[129 141 105 130]: 130
[120 119 133 120 141 155 127]: 127
[ 99 143 150 119 118 113]: 113
[103 132 120 135 115]: 115
[150 120 130 115]: 115
[110 125 123 137 158 127]: 127
[118 152 155 144]: 144
[144 139 106 129]: 129
[112 107 130 119 130 105]: 105
---
[[123 120 111 151 134 125 116]
 [112 123 118 130 140 137 117]] Answer: 137

[[138 127 123 140 155]
 [132 128 116 133 143]
 [132 139 134 136 133]] Answer: 133

[[144 131 136 155 118]
 [155 137 133 114 129]] Answer: 114

[[127 130 132 128 126]
 [144 137 143 132 105]] Answer: 132

[[126 136 118 138]
 [140 122 103 116]] Answer: 103

[[122 132 149 148 131 129 124]
 [116 119 134 133 117 114 125]] Answer: 114

[[143 120 114 142 140]
 [154 132 100 135 140]
 [143 120 114 135 140]] Answer: 135
---
[128 131 132 106 124 155 119] -> 128
[103 140 102 144 131 123 101] -> 103
[131 128 133 156] -> 131
[148 117 129 156 126] -> 148
[132 140 150 152 139 133 130] -> 132
[100 131 110 120 151 115] -> 100
[114 157 124 123] -> 114
---
[142 143 120 100] --> 100
[132 127 136 119 115 150 124] --> 124
[ 98 131 135 129] --> 129
[136 111 127 119 155 140] --> 140
[131 103 157 143 126] --> 126
[140 124 143 130 123 100 122] --> 122
---
[112 135 112 104 118 106] gives 118

[[117 155 122 111]
 [118 157 120 111]] gives 120

[145 130 109 150 127] gives 150

[[125 140 129 121 133 118 117]
 [126 151 131 132 140 118 115]
 [127 136 141 116 136 118 124]] gives 118

[139 119 136  99 124] gives 99

[141 129 147 101 155 121] gives 155

[[113 108 141 153 119 141 130]
 [122 139 130 118 138 135 125]] gives 135
---
[[132 130 133 126 126 128 140 114 131 125 136 129 132 123]
 [130 124 136 128 123 126 126 135 137 131 124 131 134 124]
 [122 130 142 139 132 105 134 127 129 139 128 119 131 108]
 [114 129 141 115 122 123 129 135 120 138 123 124 127 127]
 [124 122 139 128 140 121 130 135 137 130 122 132 137 124]
 [136 136 124 126 126 127 142 122 120 132 132 133 128 116]
 [120 134 134 119 145 130 133 135 133 123 137 124 116 128]
 [126 119 131 121 129 116 118 137 134 137 122 130 125 140]
 [143 135 136 127 131 130 140 128 129 129 125 130 134 122]
 [134 125 126 142 146 132 130 125 116 123 131 125 128 111]
 [128 126 132 126 136 123 129 145 123 145 128 127 128 131]
 [131 129 144 137 136 125 124 122 123 114 117 135 126 123]] ans = 122

[[128 128 128 128 128 128 128 128 128 128]
 [128 128 128 128 128 128 128 128 128 128]
 [147 152 158 113 111 110 115 118 113 148]
 [126 131 128 124 125 124 128 125 129 123]
 [126 131 129 124 125 124 129 125 129 123]
 [128 127 128 130 129 129 128 128 127 129]
 [111 112 108 115 116 117 112 140 139 113]
 [126 131 128 124 126 126 128 127 129 124]
 [109 107 104 116 112 109 107 146 145 112]
 [140 149 151 118 113 110 115 115 113 139]
 [127 129 128 126 127 127 128 127 128 127]
 [126 130 128 125 126 125 129 126 129 124]] ans = 147

[[109 117 104 113 139 113 127 119 152]
 [104 114 154 129 123 150 145 124 149]
 [109 120 108 127 107 144 144 123 129]
 [ 99 120 119 108 154 138 137 113 105]
 [148 133 135 125 149 115 122 153 145]
 [152 140 104 102 146 110 116 125 134]
 [140 129 111 130 154 144 154 107 103]
 [135 115 132 107 120 122 118 121 138]] ans = 109

[[135 129 128 129 121 126]
 [134 127 136 128 121 135]
 [128 129 124 129 128 123]
 [134 125 139 127 122 139]
 [134 123 149 125 123 147]
 [137 124 148 126 120 146]
 [135 128 131 129 122 131]
 [139 130 126 130 118 125]
 [132 129 128 129 125 127]
 [137 123 152 125 120 151]
 [122 133 108 131 133 109]] ans = 128

[[124 135 126 129 143 137 132 122 133 130 118 131]
 [124 127 120 142 137 132 130 129 136 130 132 130]
 [143 125 125 127 119 124 121 125 125 120 137 118]
 [137 129 126 129 131 125 127 118 132 128 126 118]
 [124 135 132 115 132 131 130 122 121 130 111 130]
 [124 124 126 136 133 128 131 129 134 132 130 130]
 [125 126 128 119 118 131 123 130 115 123 128 134]
 [140 120 125 132 115 124 121 125 128 120 144 119]
 [131 124 125 136 127 123 128 126 135 128 134 124]
 [125 123 131 118 102 125 119 141 109 116 138 137]
 [126 131 135 113 136 131 132 116 122 133 109 127]] ans = 143
---
[[125, 127, 106, 126, 122, 124, 117], [125, 128, 106, 124, 122, 124, 116], [126, 129, 107, 122, 122, 123, 116]] | 125
[[137, 141, 138, 139, 120, 137, 113], [124, 121, 132, 153, 130, 132, 140]] | 124
[[125, 123, 116, 131, 101], [128, 117, 113, 130, 134]] | 128
[[137, 157, 128, 128, 157, 143, 128], [115, 127, 149, 134, 108, 107, 146]] | 115
[[133, 147, 125, 108, 150, 110], [133, 111, 115, 127, 124, 140]] | 133
[[142, 138, 123, 134, 153, 109], [141, 135, 119, 129, 151, 109]] | 141
---
[[130 123 114 115 102]
 [119 131 118 124 110]] ⇒ 102

[[140 117 124 130]
 [122 149 127 129]
 [110 152 132 133]] ⇒ 130

[145 107 144 112] ⇒ 112

[118 112 122 135 103 151] ⇒ 151

[135 103 140 113 149] ⇒ 149

[[134 118 131 117]
 [129 106 129 141]
 [111 147 145 145]] ⇒ 117
---
130  149  154  113  110  123 Answer: 123, 130

133  132  121  158  105  124 Answer: 124, 133

130  128  116  103  129 Answer: 129, 130

141  127  155  119  122
112  145  144  137  124
129  142  123  146  118
Answer: 122, 129

135  134  119  131  134  120
140  142   98  130  143  117
Answer: 120, 140

124  145  127  104  129  135  130 Answer: 130, 124
---
130  134  129  146  141
150  140  121  140  130
Out: 130

146  142  119  136  133   99
145  128  118  146  121  130
113  125  139  137  124  139
Out: 130

153  119  145  103
127  130  113  104
124  123  133  156
Out: 104

129  141  123  130  127  127  129
130  134  152  127  129  120  129
136  141  110  129  128  132  128
Out: 129

119  140  127  126
156  116  122  125
Out: 125

114  122  145  112  111  110
128  136  128  140  138  126
133  150  138  141  128  144
Out: 126

132  113  138  118
150  136  114  138
 98  108  154  125
Out: 138

131  148  115  129  145  117
121  151  113  116  129  128
131  141  151  136  131  139
Out: 128

129  135  142  113  130  106  124
124  119  113  150  129  147  116
110  117  135  127  127  123  118
Out: 116

124  119  119  122  123
116  100  112  144  138
Out: 138
---
[[114 138 153 108]
 [103 124 145 134]
 [145 135 120 125]] --> 125

[107 106 143 123 126 128] --> 128

[150 111 113 136 136 130 105] --> 105

[113 135 129 114 103 130] --> 130

[114 117 132 117 100 105] --> 105

[123 124 131 148 126 155 132] --> 132

[128 154 126 137] --> 137

[119 114 106 111 128] --> 128

[126 150 143 117] --> 117
---
[[126 124 114 133 101]
 [140 134 130 126 129]
 [131 129 133 121 139]] yields 121

[[135 129 142 127 106 116]
 [123 126 140 119 104 126]
 [125 128 114 132 152 137]] yields 152

[[133 117 113 122]
 [125 124 124 125]
 [104 150 150 111]] yields 150

[[127 123 128 125 128 125 130]
 [118 140 129 150 121 130 146]
 [140 132 137 117 126 130 117]] yields 130

[[116 118 100 127 126]
 [120 124 112 129 124]
 [125 117 123 119 123]] yields 119

[[127 110 127 125 136 124 120]
 [127 128 115 124 105 136 134]
 [130 141 115 127 118 118 121]] yields 118
---
array([[147, 145, 113, 140, 132],
       [151, 142, 113, 137, 130],
       [111, 119, 138, 122, 128]]) Out: 140

array([[135, 101, 147, 131, 107, 135],
       [141, 107, 114, 151, 151, 142],
       [117, 143, 146, 126, 148, 107]]) Out: 107

array([[124, 119, 139, 149, 121],
       [140, 154, 149, 132, 122],
       [139, 143, 113, 114, 128]]) Out: 149

array([[143, 143, 145, 121],
       [131, 140, 126, 129],
       [143, 145, 155, 128]]) Out: 145

array([[145, 118, 115, 157, 150],
       [145, 102, 122, 141, 133],
       [108, 144, 136, 103, 114]]) Out: 157

array([[120, 135, 115, 131, 121, 128],
       [150, 114, 142, 152, 136, 138],
       [122, 137, 119, 114, 129, 116]]) Out: 121
